x =
[[ -5   6  21 -21  28 -13 -16 -26 -35  29 -49  14  22]
 [-12   7  21 -36 -44  25 -16 -50 -36   2 -49 -19  22]
 [ -5   6  21 -21  28 -13 -16 -26 -28  31 -49  10  22]
 [-11  10  21 -36 -47  22 -15 -49 -36   3 -49 -26  22]
 [ -5   6  21 -21  28 -13 -16 -26 -32  32 -49  10  22]
 [  5   6  25 -20  28 -13 -48 -26 -35  15 -49  10   0]
 [ -2   6  21 -21  28 -13 -47 -26 -35  15 -49  10   0]
 [-17   6  21 -36 -47  24 -15 -49 -35   7 -49 -19  22]
 [-18   6  21 -37 -47  21 -16 -48 -37   5 -49 -22  22]
 [ -5   6  27 -21  30 -13 -45 -26 -35  20 -49  10   0]
 [  5   6  21 -21  28 -13 -46 -26 -35  16 -49  10   0]
 [ -5   6  21 -21  28 -13 -46 -26 -35  15 -49  10   0]
 [ -5   6  21 -25  28 -13 -17 -26 -35  31 -49  10  22]
 [ -5   6  21 -21  28 -13 -16 -26 -27  33 -49  10  20]
 [ -9   6  21 -37 -50  21 -16 -50 -37   2 -49 -24  22]
 [-27  14  21 -21 -58  29 -16 -43 -35   3 -49   5  25]]
x[0, 0] => -5
x[:, 10] => [-49, -49, -49, -49, -49, -49, -49, -49, -49, -49, -49, -49, -49, -49, -49, -49]
x[13, 0] => -5
x[:, 7] => [-26, -50, -26, -49, -26, -26, -26, -49, -48, -26, -26, -26, -26, -26, -50, -43]
x[14] => [-9, 6, 21, -37, -50, 21, -16, -50, -37, 2, -49, -24, 22]
x[9] => [-5, 6, 27, -21, 30, -13, -45, -26, -35, 20, -49, 10, 0]
x[0, 6] => -16
x[7] => [-17, 6, 21, -36, -47, 24, -15, -49, -35, 7, -49, -19, 22]
x[:, 1] => [6, 7, 6, 10, 6, 6, 6, 6, 6, 6, 6, 6, 6, 6, 6, 14]
x[14, 6] => -16
x[:, 2] => [21, 21, 21, 21, 21, 25, 21, 21, 21, 27, 21, 21, 21, 21, 21, 21]
x[6, 7] => -26
x[12, 6] => -17
x[1, 11] => -19
x[14, 8] => -37
x[6, 6] => -47
x[9, 0] => -5
x[10, 1] => 6
x[4, 3] => -21
x[4] => [-5, 6, 21, -21, 28, -13, -16, -26, -32, 32, -49, 10, 22]
x[10, 6] => -46
x[:, 8] => [-35, -36, -28, -36, -32, -35, -35, -35, -37, -35, -35, -35, -35, -27, -37, -35]
x[11, 11] => 10
x[14, 10] => -49
x[:, 9] => [29, 2, 31, 3, 32, 15, 15, 7, 5, 20, 16, 15, 31, 33, 2, 3]
x[0, 3] => -21
x[1, 8] => -36
x[15, 11] => 5
x[15, 7] => -43
x[12, 7] => -26
x[12, 8] => -35
x[9, 4] => 30
x[13, 6] => -16
x[9, 10] => -49
x[:, 12] => [22, 22, 22, 22, 22, 0, 0, 22, 22, 0, 0, 0, 22, 20, 22, 25]
x[2] => [-5, 6, 21, -21, 28, -13, -16, -26, -28, 31, -49, 10, 22]
x[:, 11] => [14, -19, 10, -26, 10, 10, 10, -19, -22, 10, 10, 10, 10, 10, -24, 5]

X =
-38	-796	-150	121	-69	-990
619	-70	-103	-809	99	-240
-209	-700	204	-590	-589	-212
175	-241	-582	427	-893	57
-267	473	-345	-48	594	-954
-633	-904	90	211	494	158
694	-822	-789	-251	-177	-117
Indices start at 0.
(0, 0) -> -38
(6, 1) -> -822
(1, 4) -> 99
(5, 5) -> 158
(2, 1) -> -700
(5, 2) -> 90
(5, 1) -> -904
(4, 1) -> 473
(4, 0) -> -267
(2, 3) -> -590
(5, 4) -> 494
(3, 4) -> -893
(2, 5) -> -212
(1, 2) -> -103
(1, 3) -> -809
(3, 3) -> 427
